The rows below fall into families. The same turns and mirrors carry the whole set onto itself and the rows of a family onto each other. For each named row, which other rows are in its family? Write them in the order they are listed.
These 32 rows form 4 families of 8 rows each.
k943: [  7 -36  18  -8 -26  53  -6   6  36  38  12  -3  15 -37   9  -8  39 -14
  18]
k419: [ 23  -5 -19  -2 -17  32  15 -13  37  43  19  18 -47 -26 -12 -17   8   6
  -6]
k865: [ 26 -24   7 -15  -2 -19  -5  22  14  23  15   8 -22 -13   6  -7  31  34
  38]
k109: [ -1 -28  23 -11 -36   7   9 -25  15  38  29  39 -29  -8   7   8  25  13
  34]
k906: [ 29 -11  23 -17  -6 -21 -10  12  13  17   8  13 -27  -7   9   2  27  22
  30]
k663: [ 31  -4 -24  -4  -6  24  11   1  36  38  14   8 -45 -27 -13 -21  10  12
  -5]
k570: [ -6 -52  17 -24 -34  11   2  -3  33 -14  15  34 -29 -48 -13  19  35  11
  -1]
k815: [ 21 -26  20 -11 -15  42 -15  19  35  29   2 -13  15 -35  10  -8  40 -13
  16]
k335: [ 34   1 -19  -4  -6  22   8   0  36  36  11   8 -46 -25 -12 -20   9   8
  -7]
k414: [ 29   4 -12  -5 -13  26   9 -11  36  37  12  15 -49 -23 -11 -14   7   2
 -10]
k790: [ 23  -8 -24  -2 -13  31  16  -9  37  44  20  15 -45 -27 -13 -20   9   9
  -4]
k960: [ 16 -33  15 -10 -16  45 -11  19  35  33   7 -12  17 -37   9 -11  40  -9
  18]
k926: [ -8 -59   9 -23 -33  13   4   0  33 -11  19  32 -26 -50 -15  15  36  17
   2]
k824: [ -7 -62   3 -23 -28  11   5   8  33 -11  20  27 -23 -53 -15  11  38  22
   5]
k479: [ 20 -22  27 -11 -18  41 -16  14  35  27  -1 -10  13 -33  11  -4  37 -18
  13]
k125: [  7 -47  13 -26 -20  -1  -5  16  32 -22   7  21 -26 -48 -13  15  36  17
  -1]
k508: [ 10 -14  34 -14 -30  -3   0 -21  15  28  17  35 -32  -3  10  12  23   8
  27]
k792: [ 15 -38  -4 -12  -8  -8   4  18  14  34  26  12 -18 -17   2 -12  32  39
  45]
k515: [ 23  -7  34 -17 -18 -15  -8  -6  14  19   9  24 -31  -2  11  10  24  11
  25]
k729: [ -1 -46  21 -25 -31   6  -2   0  32 -18  10  31 -29 -46 -11  21  34  10
  -4]
k46: [  8 -31  24  -9 -29  53  -7   1  36  36   9   0  13 -34  10  -3  38 -19
  16]
k104: [  5 -44  19 -27 -25   1  -5   8  32 -22   7  26 -28 -46 -11  19  35  12
  -4]
k513: [  3 -46  -3  -9 -19   4  12   2  15  42  36  22 -19 -18   2  -9  32  36
  46]
k408: [ 11 -36  13  -9 -21  51  -8  14  36  36  12  -7  17 -38   8 -10  40 -10
  19]
k519: [ 33   5 -15  -5  -9  22   7  -5  36  35   9  11 -48 -23 -11 -16   7   4
  -9]
k317: [ 27  -7 -26  -3  -9  29  14  -3  36  42  18  11 -45 -28 -13 -22  10  13
  -4]
k668: [  5 -53   6 -25 -19   1  -3  19  33 -19  11  19 -24 -51 -14  11  38  22
   2]
k532: [ 17 -21  30 -11 -23  44 -15   6  35  28   1  -5  11 -31  12  -1  36 -21
  12]
k888: [ 25   0 -14  -4 -16  29  12 -15  36  40  15  18 -49 -24 -11 -15   7   3
  -9]
k97: [ 11 -25  30 -10 -28  50 -12   1  35  32   5  -1  12 -32  11  -1  36 -22
  13]
k609: [ -4 -41   8  -9 -31  10  14 -15  16  44  37  33 -24 -14   3  -1  28  25
  42]
k341: [ -1 -59   2 -23 -22   6   2  16  33 -14  17  22 -22 -53 -15  10  38  24
   5]

Same family as k104: k570, k926, k824, k125, k729, k668, k341
Same family as k960: k943, k815, k479, k46, k408, k532, k97
Same family as k609: k865, k109, k906, k508, k792, k515, k513

The rows below fall into families. The same turns and mirrors carry the whole set onto itself and the rows of a family onto each other. For each named row, which other rows are in its family? Write them in the order they are listed.
These 25 rows form 5 families of 5 rows each.
k895: [-16 -25 -26  -3 -18 -10 -16  19   1  -7  13   6   0  30   0 -20  15   9
  18 -54  -6  24  -7  48  13  27 -22  -4]
k336: [ -4 -18 -31  -9 -31 -17 -14  29  16 -12  23  12  -4  23 -19 -16  -3  12
  16 -48   7  15   0  39   8  17 -16  -3]
k916: [-21   0 -19 -25  15  49 -19  -7   1  -9  -3  23  11  25  20  -6  35  11
 -16 -52 -11  14  23   6  -7   2 -26  -7]
k85: [-32  10 -12 -24  -8  32 -33   3  13 -13  -5  -3  33 -24 -14  11  27   2
  29 -19 -22  -6  10  -4 -31  13 -33  -2]
k678: [-16   5   1 -21   7  23 -23   3  10 -12  -1  46   4  39  20  -5  38   9
 -17 -59  -7  16  14  13  -7   0 -21  -7]
k372: [-14 -22 -22 -18 -19  -5 -24  31  -1 -13  21   6   3  15 -12 -20   6  16
  14 -38  -7  27 -10  51  18  25 -24 -12]
k73: [ 36   8 -17   3 -43  16 -37   2  -5   0   7  -8   9   7   8  16  14   2
  30 -18 -23   6 -20 -12 -15  -7 -13   8]
k223: [-21  -4   7 -31  -1  30 -33  10   4 -12 -18  31  -1  26  30  -3  40   0
 -16 -57  -2   8  21   9 -11   7 -19   4]
k755: [-39   5 -17 -20   4  24 -14  -1  22 -10  -9  -1  16 -19 -27  10  20 -12
  27 -33 -11  -2   4   4 -39  14 -17  -4]
k752: [  1 -28  24 -25 -15   9 -21  16   4  -6  29  -6  -4  19 -34  20  10   1
   4 -31  -1  -7   9 -16  14 -33 -33   7]
k666: [-31  10 -20 -22  -6  28 -13  -5  31 -15 -17  -8  10 -15 -14   9  10  -7
  31  -8  -3  -2   8   8 -37   8 -22   2]
k600: [-25  -1 -32 -29 -11  18 -30  -1  20 -10   0   1  26 -25 -22   9  14  -2
  22 -17 -27   0   3  -9 -42  11 -26   8]
k444: [ 39   6 -13  -8 -25   1 -26  -9   2 -10  -5  -4   1  27   2   8  12  -5
  10 -18 -26  14 -31 -19 -17 -13 -25  18]
k275: [  4 -27  24 -23  -1  11 -27  24  -5 -16  23 -22 -11  24 -43  10   6  10
   2 -32   8   0  13  -3   3 -23 -32   2]
k113: [ 30  18 -20  -5 -40  -3 -32   6 -12  -1  -3  -4  -1  19   1   6  17  16
  11 -22 -13   0 -20 -23 -14 -27 -18  11]
k825: [-23  10   6 -24   5  45 -25  -4   6 -20  -9  27  20  33  21 -10  23   1
 -14 -55  -6  20   8   4 -14   7 -36  -7]
k189: [  4 -23  37 -29 -10   2 -19  25  -2 -14  20  -3  -6   9 -29  11   8  14
  12 -30  -5  -8  12  15  24 -26 -22   7]
k96: [  8 -28  27 -11 -16  21 -24  23 -10  -3  26  -2   0  22 -24   6  11  12
  10 -10  -5   3  10   0  25 -31 -37  -7]
k885: [ -9  -4 -28 -16 -24 -23 -17  40   5 -14   6   8   4  34 -10 -12  -3  20
  11 -45   0  16   8  36  11  32 -20   9]
k193: [ 40   4 -14  -1 -35  10 -43   8   2   0  10  -2   2  19   5  21  16  12
  24 -29 -15  11 -18 -17 -22 -30 -14  12]
k14: [-11   7 -20 -20   7  41 -37  12  -5 -23  -6  28  13  28  23  -8  43  14
 -14 -53 -17  19  15  17  -5   7 -23 -16]
k739: [  1 -23  32  -9 -11   6 -20  30   5  -3  24   0   3  23 -38  10  13   7
  22 -25  -3   5  18  13  23 -28 -38   5]
k769: [-30  15 -24 -17 -17  30 -27   0  10 -11  -3 -13   9 -19 -33   8  15 -17
  12 -18 -17   4   4  -3 -41  16 -22   9]
k717: [-11 -23 -22   4 -22  -7 -15  29  17 -30   1   9   1  29   3 -16  -2  12
  12 -47  -5  14   0  45  11  25 -15  -8]
k449: [ 27  15 -30   0 -33   5 -22 -10  -1  -5  -1  -2  11  28   4  15  14  -6
  23 -33 -21   4 -22 -24 -19 -16 -11  14]

Same family as k96: k85, k372, k73, k14
Same family as k885: k223, k666, k444, k275
Same family as k755: k336, k678, k752, k449
Same family as k113: k825, k189, k769, k717

